Each path below is one point turned by a fixed rotation once a step. After each direction that follows a path, write how fast that rotation turns it, in degrees a step (0 if it stays still).
Each turn is a multiple of 5 degrees from 10 to 175, or 0.
Each row of a path follows its step; steps can be skipped.

step 1: [ 35.6  14.1  35.4   1.4  -0.5 -12.2  19.5  11.1  11.8  10.1 -11.3  17.2
  -0.5  -1.2  11.3 -31.5  -9.3  -7.8  20.2  20.1  19.0  23.8  -9.8  11.9
 -25.8   0.7  -9.5 -18.6   4.3 -14.9   0.6   7.2 -10.4 -29.1  -5.5  17.2
  13.5   1.5   4.2 -12.6  14.1  10.7   5.8 -12.9 -42.6]
step 2: [  4.8  -6.8 -38.8   8.2  -9.0   1.8  29.0 -13.2  15.2 -14.4 -11.7   3.1
  18.8  15.6 -20.0 -16.9  10.3 -45.1 -22.4  20.1  10.2  -0.6   1.1  12.7
  -8.4  -8.4 -18.0  10.0  -4.9 -26.9   4.2  18.8  -2.7  -8.2  20.2   1.5
   8.7   2.0  21.4  -5.3 -11.2  -0.6  29.9  -3.6 -32.8]
step 14: [ 40.0  -9.9   6.1  -3.2  -3.9 -13.8  23.0   4.4  28.8 -32.5 -27.3  14.1
 -17.7   4.6   8.8  -5.8  13.0 -19.1  -0.4  15.4   9.8  -9.3   6.5  -8.0
 -17.8  -4.4  -0.2  27.1 -14.2 -12.9   5.1  -8.8 -13.9 -23.9 -15.8  -2.5
   4.1  14.3 -10.8 -17.2  11.2 -23.5  41.8  -3.0   1.8]
step 15: [ -1.1   4.9 -12.8  10.3 -24.5 -15.9  37.8   9.9  33.7   3.7 -17.4  -6.6
  -6.6  -5.0   9.6 -20.0   0.1  -7.9  -3.1  -7.3  -8.2 -32.4 -16.7  10.9
 -23.7  22.1 -13.7  30.0   5.9  -3.5 -11.4   4.6 -26.9  -4.9  31.9  15.3
   3.7 -19.4   4.3  -6.5   8.5  24.4  -0.2 -21.2 -12.9]
step 16: [ 36.3 -18.4  28.3  -0.9  10.2 -36.2   2.1  -2.4  23.6  -3.8 -29.4  17.3
   2.1   6.0 -10.7  -2.3  20.2 -39.7   8.4   9.6  -8.8  -1.7  -7.6  -6.6
  -2.1 -11.4 -14.3  31.4  -2.6  11.7 -10.1 -26.6   6.4 -21.5   2.5  20.5
   1.7 -20.4  10.3  -8.0  -6.3   2.6  12.0  15.5 -11.3]
step 17: [ -8.3  -4.3   9.1  35.5 -12.3 -11.0  40.1  -9.6  16.9 -27.9 -18.1  -8.7
  20.3 -13.5  15.2 -12.2  23.0   4.6 -16.1  -9.6  -3.3 -20.7   7.4   1.5
 -15.4  29.3  -6.7  10.1  -8.6 -16.5 -21.2 -18.3 -13.4 -19.9  -5.8  19.2
  25.3  -1.9  -6.2   2.3  -3.0  -5.3  18.1 -10.9 -26.0]
step 21: [ -3.2  27.7  21.1  13.4 -33.8 -12.6   5.1   5.2   7.6  -3.0 -32.4   4.9
  -5.3   0.8   3.6 -19.1  -8.7  -8.9 -10.9  15.4   2.2  11.0 -27.1   1.0
 -13.8 -13.7 -20.1  -7.1  -8.0 -16.3 -33.0   3.6   6.9 -57.1  12.4   8.4
  13.1  -9.1  -2.6  -1.5   8.4  19.4   1.9 -19.0  -8.7]
Speeds:
[  0.3  -0.8   1.2  -5.0  -9.0   1.9   3.0  -1.9  -1.8   0.1   7.1  -4.5
   7.2  -0.4   1.8  -2.9  -4.1  -1.3  -0.9  10.7   7.6  -6.4  -2.5  -4.7
  -3.1  -4.3  -5.1 -11.1  -2.7   5.5  -1.7  -4.9   5.7  10.1  -3.7   2.6
 -11.2   0.7   5.7   3.0   7.1  -0.6   3.1   1.9  -6.6]	10
[ -1.2   0.4   0.6  -6.9  -6.8   2.6  -9.0  -6.4   4.4  -1.7   4.4  -4.8
   3.3   1.0   3.0  -4.2   1.2  -3.7   2.4   0.6  -3.2   7.4  -5.3  -6.2
 -14.5   6.3  10.0  -1.0  -7.3   1.3  -2.4   2.1  -4.8  -2.7   1.4  -5.6
   7.8   6.1  -8.3   0.3   5.1  -2.6   2.3  -4.1  -3.4]	110
[ -8.5  -4.8 -12.6  -5.7  -5.6   1.1   0.7   3.4   0.7  -2.3  -3.4  -9.6
  -2.5  -2.2  -7.7   1.8   0.9  -2.2  -4.4   0.9   2.9   7.5 -10.2   8.8
   0.8   2.4  -0.7  -0.7   0.7   5.6   2.0 -10.7  -4.3   1.0  12.2   1.5
  -1.2  -2.2   2.8  -1.8  -3.2   2.6  -6.3   0.4   2.2]	140
[ -2.8   2.3 -11.1   7.3   2.8   1.7   0.1   1.4  -2.9  -5.8   3.1   2.8
  -0.1  -1.5  -3.4   2.7  11.7   1.1  -5.9  -7.7   4.0  -0.3   4.3  -5.3
  -5.9  -1.3   5.1   0.5  -0.2  -0.1   1.7  -9.5   0.1  -1.8  -4.4   3.6
  -9.0  10.3  -4.7  -2.4  -3.7   0.1  13.2   4.1  -2.4]	125
[-11.4   0.6  -1.9   1.8  -8.9   9.2  -0.5   2.9   6.0  -3.1   1.5   5.9
   4.3   3.2   1.1  -6.5  -2.6   1.6 -12.7  -5.0   0.9  -5.3   2.0  -0.5
   0.7   1.0   3.2   5.5   2.3  -4.7  -8.5   6.6   5.1   1.1   4.3   4.6
   2.5  -1.2   3.2  14.0  -4.6   1.5  -1.0  -3.6  -0.5]	170
[ 3.0  3.8 -0.8 -3.7  4.7 -0.4  7.1  9.9 -8.3  5.4  1.3  4.9  5.1  2.4
 -9.2 -1.2 -6.7 -1.6  0.9 -0.4 -6.6 -4.6 -3.1  2.8 -6.7  0.2  7.7  3.5
  2.9 -0.8 -5.5 -4.9  7.8 -4.5  2.1 -0.2 -1.0  7.7 -4.1 -0.4 10.4 10.2
 -7.5  0.3 -1.3]	125
[  0.8  -0.6   2.3   4.3  -7.8  -4.0  -1.3  -4.3  -8.8   3.3   1.4  -4.3
   0.8  -5.8  -3.3   3.2   3.7   6.9   6.4   1.9  -1.8   8.7  -4.2   3.0
  -6.8  -0.8   1.6  -3.4   5.0 -15.2  -4.5  -2.0  10.3   5.8  -2.4   6.9
   6.7  -1.5   1.4   4.0  -5.9   1.4   2.8   3.4   6.5]	35
[ -1.9   1.9   8.8   4.9  -3.1   0.6  -3.1  10.8   3.6   0.4   8.4  -1.2
 -10.5  -3.7   0.0   8.6   0.9   6.5  -5.2  -2.6  -1.0   3.9  -8.0   1.0
  -1.2   4.0  -2.2   0.6  -2.1   1.5  -0.4   7.9   2.4   2.4   1.8  -1.9
  -5.2  -6.4  -1.4  -6.4   5.1  12.0   7.7  -3.6  -6.6]	125

step 1: [-21.0   9.0 -18.6 -27.1  20.7  19.8   4.1   1.6   0.1   4.8  12.6 -12.4
  -7.0 -24.7  -6.7  33.9   7.5  16.5   7.1 -44.4   1.3  -2.9   3.3   7.3
   4.4  20.7 -11.7  20.7  33.4 -22.2  -6.0 -18.1 -13.7  11.6  14.0  14.2
   6.7  10.4  -0.5   5.5   3.7 -17.2  -0.1  25.1  23.2]
step 11: [ 15.8  13.1  10.8  21.4  -2.8   2.4 -33.2  14.9  -7.4  17.1  35.7  -2.1
  13.9   1.3   3.1   1.9  -5.3 -18.7   5.0  -9.6  19.7  15.3  15.2 -16.1
  -1.0  17.5 -28.6  25.3   7.2  16.6  17.6  -4.9  11.0 -24.8  -5.0 -25.9
  28.7  -7.6   6.6 -27.4  17.8  -8.0  -5.0 -13.2  20.3]
step 13: [ -6.6  23.5  22.0  13.5   7.7  18.7  32.1 -22.4  19.8   2.9 -18.9 -10.3
   3.9 -17.6 -11.4 -10.0  -3.8  15.9  -7.7  16.1 -15.1 -12.4 -20.5 -20.8
  29.4  25.7   0.2  -1.3   6.7  -1.9 -12.0 -23.2  15.3  25.9  -4.1   2.4
  -7.2  10.5   0.1 -33.2 -13.9   3.4 -24.3  25.0 -11.0]
step 14: [-22.7 -18.5  14.5  -6.0  13.2  21.1   0.1  16.1  12.4 -20.4  31.0  15.1
 -24.8   8.2 -23.2   4.1  44.9  16.9  13.8 -15.3  -8.6  18.7  17.2  -8.0
  -5.8   4.8  -8.9  -6.9  -3.7  -8.3  25.5  -7.6 -25.2   5.9  -1.3  26.0
  -7.8  26.9   6.8   7.5   2.2  -0.9   3.4  14.0  21.3]
step 17: [ -3.5   9.7  -8.9 -24.4  -6.3  14.1   1.7  19.0  -3.0  -5.3  -5.4  15.7
  14.5 -15.9  49.8  13.2   2.7 -10.0  -2.6 -20.5 -21.4  -1.3 -34.5  -0.8
 -10.7 -13.6  -2.2 -26.3  24.9 -14.0  -1.5 -12.1   3.5  22.8   4.4  -3.5
  11.7  -9.1  34.1 -19.3  -8.7  -0.7 -15.8  -5.2  26.0]
step 19: [ -3.2 -15.1  15.7   7.0   8.6 -14.5  26.8  19.5  15.1   1.8   1.6 -15.5
 -29.6  23.8   7.3  23.2 -12.5   1.5   2.2  -2.2  27.5 -12.9  28.1   1.0
  12.9  20.2 -15.4 -10.9  -0.1 -16.6  -8.0 -21.2 -31.7 -14.5  -0.5 -26.4
 -17.1  16.5  21.9  12.3  29.7  -6.3  -1.9  17.5  -4.1]
step 20: [  5.7  43.0 -41.6 -16.8   2.9 -10.1  -7.2  -1.1  24.9 -14.6  -5.2   4.5
   2.6 -10.9  -2.3  21.9   1.5   5.4 -16.2   4.3  28.7   0.2  -3.5   4.2
   1.9 -11.3  -9.1  33.0  -9.0  15.2   7.3   8.8  -6.3   1.1 -10.4   8.4
 -22.9  16.1 -30.2 -24.3   0.9 -19.4  15.4  13.5  27.1]
Speeds:
[ -7.1  -3.1   2.6  -0.9  -6.1  -4.0   5.4   5.4  -4.6  10.9   2.4   3.7
 -12.5   2.0  -1.0  -0.4   5.2   9.9  -0.7  -0.6   2.8  -2.5   2.4   0.5
   3.0   8.7   1.6  -6.1   8.9  -2.3   2.6  -0.3  -0.1  -4.4  -2.4   3.5
  11.7   2.5  -8.3   3.8  -6.8  -3.2   0.9  -0.1   3.1]	85
[  1.9   6.3  -5.6   6.8   1.2  -2.9   8.0  -0.4  -5.3  -2.2  -2.0   2.4
   1.9   6.0   3.7   0.6  -4.3   8.2   3.1  -0.6   4.3   3.7   2.8   6.1
  -4.0  -0.2  -5.2   9.4  -0.2  -1.6 -15.9  -1.6  -6.6  -1.5   7.4   6.4
   1.1  -6.6  -3.3  -1.9  -2.3  -9.1  -7.1   0.6  -1.1]	95
[  2.5   3.6   1.6  -6.5   3.4  -1.1  11.0   4.1  -3.2  -5.2  -0.6 -11.8
   4.0   6.2  -6.1   5.6   7.9   0.0   0.0  -1.9   2.2   7.6  -2.8  -6.3
   0.2  -0.9   1.0  -4.2   4.1   8.6   1.4  -6.3  -1.1  -3.8  -6.8   3.8
  -8.6  -8.2  -8.0   2.6  -2.2   2.1   2.3  -7.1   0.1]	60
[ 4.9  3.6 -7.9 -1.7 -7.8 -2.8 -0.4 -1.7  3.3 -9.5  8.7 -6.9 -3.6 11.2
 13.3 -2.5  2.9  0.7  2.1 -3.7 -1.6 -2.0 -0.5  1.0  4.5 -4.5  0.7 -7.6
  2.3 -8.4 -0.7  5.9  3.8  2.5  0.6  8.6 -1.9  3.3  2.3  0.2  1.8 -1.5
  7.6  0.7  7.2]	140
[-6.2 10.0 -0.2  8.0  0.3 -3.7 -6.4  1.9  4.3 -2.6  1.0  9.9  8.5 -1.1
 -0.6  6.9  6.5  7.5 -8.7 -5.1  4.7  1.4 -6.9  8.5  1.4  1.9 -4.3 -6.5
  4.7  2.7  4.9  4.1  0.0 -1.1  1.8  3.8 -1.7 -4.1  3.7  8.4  7.1  4.4
 -0.6 -1.0 -3.5]	130

step 0: [  9.2  21.2  -6.1 -13.9  14.8  -2.5   2.5  -8.6 -12.0  -6.5   5.1   8.2
   0.3 -33.0 -10.4  -2.2  20.5  25.9 -38.7  10.2 -33.2   0.8 -34.1  -4.2
  11.7   0.8 -25.0   4.9   2.2   4.2   7.1  23.4  -3.1  19.6   0.7  23.4
 -24.7  26.9   5.4  -3.9  16.0  15.7   0.6   2.8  23.4]
step 2: [  2.1  33.9   0.0  17.2 -12.5  14.3 -17.3  16.2 -10.4 -10.3   8.9 -11.9
 -26.8   6.1   2.3  36.8  16.7 -15.7  10.3  -3.3  -8.3   0.9  -9.3   1.5
  -6.5  11.1  18.5  -3.5 -22.9 -12.6   2.6  42.1 -20.8   1.3  10.7 -16.7
  15.6   8.5  -1.6   8.2  -5.9 -15.0  -5.8  26.9  32.2]
step 9: [-17.5  -8.6  -3.7  11.5  -7.1   6.8  -6.3 -13.4 -32.8   5.5   0.3  23.5
   1.3 -17.0   0.8   1.5   2.2 -18.2   8.6 -12.6 -14.0   1.5  -4.6  20.8
   1.1  10.1  27.6 -16.9 -12.4 -36.5 -23.5 -21.8   3.0 -25.6 -28.8   7.1
  -7.4  14.6 -28.9  -6.6 -32.0 -26.5   5.9  -5.6   7.7]
step 12: [ 22.6  -3.2 -15.9  -4.3  -7.4  22.6  10.1  21.8  26.1 -13.3 -16.5   0.2
  -9.3 -33.2  -7.7   4.1 -27.6  -4.9 -23.1 -11.0 -16.4  -7.6  -3.5  11.1
 -15.1 -17.5   3.6 -28.0   6.2 -21.1  18.3   3.7 -16.9 -23.3 -19.5   3.9
 -12.4   1.5  12.7  -6.2 -11.9 -10.9  39.4 -14.4 -11.1]
step 20: [ 20.1  -7.5 -19.2  21.4 -12.7  -0.4   5.2  -1.2   1.2  14.4  10.7  -8.7
 -50.8 -17.1  23.3  14.4   2.8   9.5   4.2 -17.6   5.7   9.4  14.7   4.5
  30.4  10.5  -7.4  10.5 -41.0  30.5  -0.8   7.0  -4.0  17.2  -1.3  -7.3
  -1.0  14.5  12.2  19.1  -5.6  -4.3   0.3  28.5  -9.7]
step 24: [ -6.8 -39.9  -3.5  -4.3  19.5 -24.4  11.4  21.2  16.8   4.6  -0.2  22.1
  18.2   8.0 -10.8 -15.2 -23.2  -9.3  -9.0 -21.1   6.1  36.2   8.2   7.2
   0.7  12.8   0.0   7.2   6.0   4.1 -15.5  25.5   7.7 -16.6 -18.5 -26.9
   3.0   4.7  13.6  13.3 -17.4 -24.0 -19.2   0.7 -24.4]
step 26: [ 18.9 -18.4 -17.4 -18.9  -3.8  -0.4 -15.1 -22.5  17.4   4.7 -12.1   6.8
   0.5  32.5   3.7  -3.6  -6.7  17.3  23.2  26.2 -15.4   5.2   1.7 -30.8
  28.7  -9.4  -9.2  33.1  15.1  37.6   3.2   6.2  13.1  19.9   7.1  -4.2
  -8.6  -5.0  -2.3  19.3  -4.4  17.7  -3.6   5.3 -18.8]
Speeds:
[  6.1 -12.5  10.4   0.9   1.9   6.4   3.9  -1.7   4.1  -8.0 -11.1   0.3
  -0.9   4.0  -2.1   2.6   0.4   5.5   3.0   1.2   7.4  -9.5  -0.6   3.4
  -4.6  -7.6  -2.8  -5.1   8.8  -3.5   4.5  -2.4   1.0   0.2   0.1   1.5
  -3.5  -4.7   5.4   2.6  -7.3   6.4  -0.1   0.4   1.5]	160
[  6.6   5.4   0.0   2.9 -11.0  -1.3  -1.2  -2.9  -8.7   5.9  -8.0  -5.9
   6.1  -3.1  -5.9  -4.2  -4.2   1.0   2.5   0.1   4.1  -6.8  -2.8  -8.1
   3.9  -0.1  -8.8   4.6  -2.9   0.4  -2.7 -10.8  -0.2   8.1  -6.1  -4.9
   0.4   2.5   7.1   6.8   3.4   0.4  -3.6  -3.6   0.5]	115
[ 2.6  7.5 -3.4 -4.8 -4.0 -1.3  3.7  5.9 -5.9 -4.5  2.6 13.2  2.6  5.1
  8.4 10.9 -0.3  5.5 -0.7 -0.7  9.4  1.3 -6.0  1.1  3.6  0.6  9.5  0.3
 -4.0 -4.3  1.9 -7.1  6.3  1.9 -4.1 -0.1  2.2 -2.8  0.9 -2.4 -0.5  9.6
 -2.9 -3.4 -5.3]	60
[ -4.8   3.8  -0.6 -14.5  -8.3  -0.5  -0.5  -3.4   4.8   8.2  -4.9   9.3
  -2.7  -3.7   0.2  -0.6   2.3  10.5   3.2  -1.1  -6.3  -1.6   3.6   4.6
   2.6   1.4  -0.8  -8.5   2.4  -6.5  -5.4   3.3  -3.0   4.9   2.7  -6.5
   0.5  -9.3   1.5   2.6   1.0  -3.4  -0.1   0.0   8.8]	155
[  1.2   2.7  -1.8   2.4   1.0   4.7 -12.3  11.9  -9.2  -3.6   7.6   2.4
   0.2  -4.3   1.0  -6.5  -1.8  -0.2   0.1   0.9  -1.8  -6.3  -8.9  -2.8
  -4.4  -2.2   2.2  -0.5  10.6  -7.5  -0.7  -0.1  -2.2   1.5   1.7   0.1
  -6.9  -2.8  -6.1   3.0   2.9   1.5  -5.0   9.6   8.2]	10
[  7.3   5.1   3.6   8.2   3.6   5.3  -4.0  -1.8  -4.4   6.5   3.2   6.7
  -2.2  -6.9  -1.8   4.6  -3.7   1.2   5.6   1.1   7.4  -7.3   2.7   0.6
   0.8  -0.5   3.1 -16.0  -1.5   2.6  -3.1   5.3  -4.3  -6.2   2.0  -0.6
   3.2   3.3   0.9   3.1   5.6  -5.5   6.4  -0.7 -10.2]	140
